One turn sends every row of this set to another row. A few are shown first. Where does it send the rows asked after them?
nesa: [-10  -7   8   9  25  26  29  12  28  15 -42 -18 -23  -6 -19  41   9]
vafe: [ 11   9   2 -29  22 -14  16  18  11 -22 -26  -5  55  25   6  14 -33]
labid: [  7  31  59 -24  29  -1  12 -13 -13  -2  11   8  13 -22 -10   1  34]
berag: [ -4  22  28  28  20 -39  27  14  19   5 -27 -29  33 -13 -41  14  -7]
gulek: [ -5  -3 -17 -12  13  -5  16  19  15   7  28  11 -15   8 -29 -23  47]
pab: [  6  -1 -13 -15  22  -1  -5  20  18  11  25  14  -5   8 -27 -40  31]
Befel: [ 19   4   3 -27  26 -25   0  19   5 -17 -15  -5  37  29  15   4 -41]
mab: [ 34  -2  12  -8  28  17  27 -12 -17 -15 -43  25  18 -24  19  23  -6]
Kudi: [-12  25  11  45   3 -57  12  -5  33  19 -20 -20   2 -10  -2  13 -15]
kip: [ 31  35  11  22  -7  16  34   9   0 -33 -11  35  -7  -5  25 -13 -13]
tozok: [  2  43  47  -6  12  -6  21  -5 -32  -7  30   1  11 -20  -2   2  21]
zuva: [  2  30  15   2   6 -28  10 -15  -5   7  18  21   1 -11 -26 -35  53]
puz: [ 35  20  14  14 -10   1  26  -9  -2 -41  -4  36  -3  -2  39  -4 -19]
Rodak: [ 39  12   6  11  -7   6  42   4   8 -36 -16  30  -4 -18  29 -14 -25]
Pafi: [ -6  -2 -12  40  12 -22  16  -9  33  21 -32   1 -42  -9  -2  24 -10]
fas: [-12   5  13 -53   7  13   5  27  16  -7   4  -6 -29  24 -19  -3  21]
mugi: [ -9 -10 -21  -9  32  -7  13  17  25  12  11  25  -7  14 -29 -35  34]
kurib: [  5  28   7  10  11 -14  17  -7  -2  27   7   9  16  -9 -16 -49  49]
voma: [-13 -15 -26  15   6  20  26   8   9   3 -44 -10 -19  -8 -21  38   4]
Biv: [ 39  -5  17  -3  26   5  10 -12 -28  -6 -33  25   6 -21  32  11 -14]
fud: [ -8   1  18 -55  18  18   2  14  18   4  10  -2  -4  27 -17  10  14]
Nomi: [ 12  10 -16  -5 -11 -27  14  30   4 -42  -3  22  26  17  27 -10 -26]
kivaz: [-23   0   3 -42   2   7   7  12  16   3  24 -15 -20  29 -19  13   9]
zuzun: [-17  34  36  18  26 -29  26  15  19   3 -24 -37  32 -12 -23  30   1]
rudoz: [  2   6   5   4 -13  -8  16  41  26 -40   5  27  20  14  23 -14 -25]
teder: [-19  25  17  23   5 -52  -1  -4  41  28 -25 -12   7 -14  19   0 -21]
taz: [ 19  26   9   3  17  -9   1   3  -5  16  22  13   7 -17 -20 -44  41]
karak: [-11  -4 -13 -22   6 -12   1   4  21   6  20  19 -16  16 -33 -29  40]
Zoter: [  0  33  58 -18  13 -14  12   2 -15 -15  10   3  -2 -33 -11  -9  36]
Guzu: [ 20   2   3  -5 -15 -14  13  16  21 -45   7  25  16  21  31  -5 -31]
zegos: [-15  25  -7  29   8 -53  -3  -9  38  19 -40 -16   9 -14  -1   9 -10]
tava: [  6  26   6   4   8 -20  19   6  -6  12  29   4   7 -11 -22 -32  57]
Zam: [ 33  15  -7  11  -5  -1  26   5 -17 -38 -15  43  -3 -12  34  -5  -8]
bupat: [-17 -13   5 -39   9  19   8  25   5  -6  26   3 -17  22  -9  13   5]
Gitiv: [  3  10  -5 -32  16 -27   2  -5   1 -28 -10  -1  50  32   1   4 -32]
Vam: [ -7  -7   0 -24   4 -24   0  -1  14 -11 -20  -3  43  31   8  13 -46]
tiva: [-20  25  16  34  15 -48  -2  -6  40  13 -36 -27  -4 -13   7  -7  -7]
turo: [  9 -17  -3  18  11  15  31   6  21  20 -51 -12 -21  -8 -32  25   5]
sado: [ 23 -11   6  -9  17  14  14 -36 -28 -16 -31  33   8 -17  21  16  -2]
Reti: [-16  34  11  30  17 -38  25  10   2 -11 -19 -30  38 -22 -29  25  -5]
Non: [ 24   6  18   7  21   2  24 -40 -22  -7 -36  31   3 -19  12  22 -20]
Dorus: [-12   3  -3  28  25 -20   7 -10  43  17 -46  -7 -44  -9   4   3  -5]
seves: [-17 -13 -14   9  26  16  29   2   4   6 -43  -1 -26 -17 -34  28  18]
sibus: [ -4  13  -6  23  30 -16  10 -15  41  25 -37  13 -44 -11   9   8 -20]
tuv: [ -7   9 -18  31  21 -28   5 -18  36  19 -48   2 -29 -16  -1  18  -5]
Buna: [ -4  28  51  -6  13 -11  16 -18 -21  -4  25   0  -4 -35  -7  10  28]
sunub: [ 21   2   1  -1 -13 -16  30  28  25 -39  -5  14  25   4  24 -15 -39]
Nusu: [-29  36  12  12  11 -36  21  10   4   4 -26 -34  39  -9 -35   9   7]

sunub turns into pab
fas turns into turo
tava turns into zegos
Now find these:
voma turns into sado
seves turns into Non
nesa turns into mab
kurib turns into teder
karak turns into Pafi

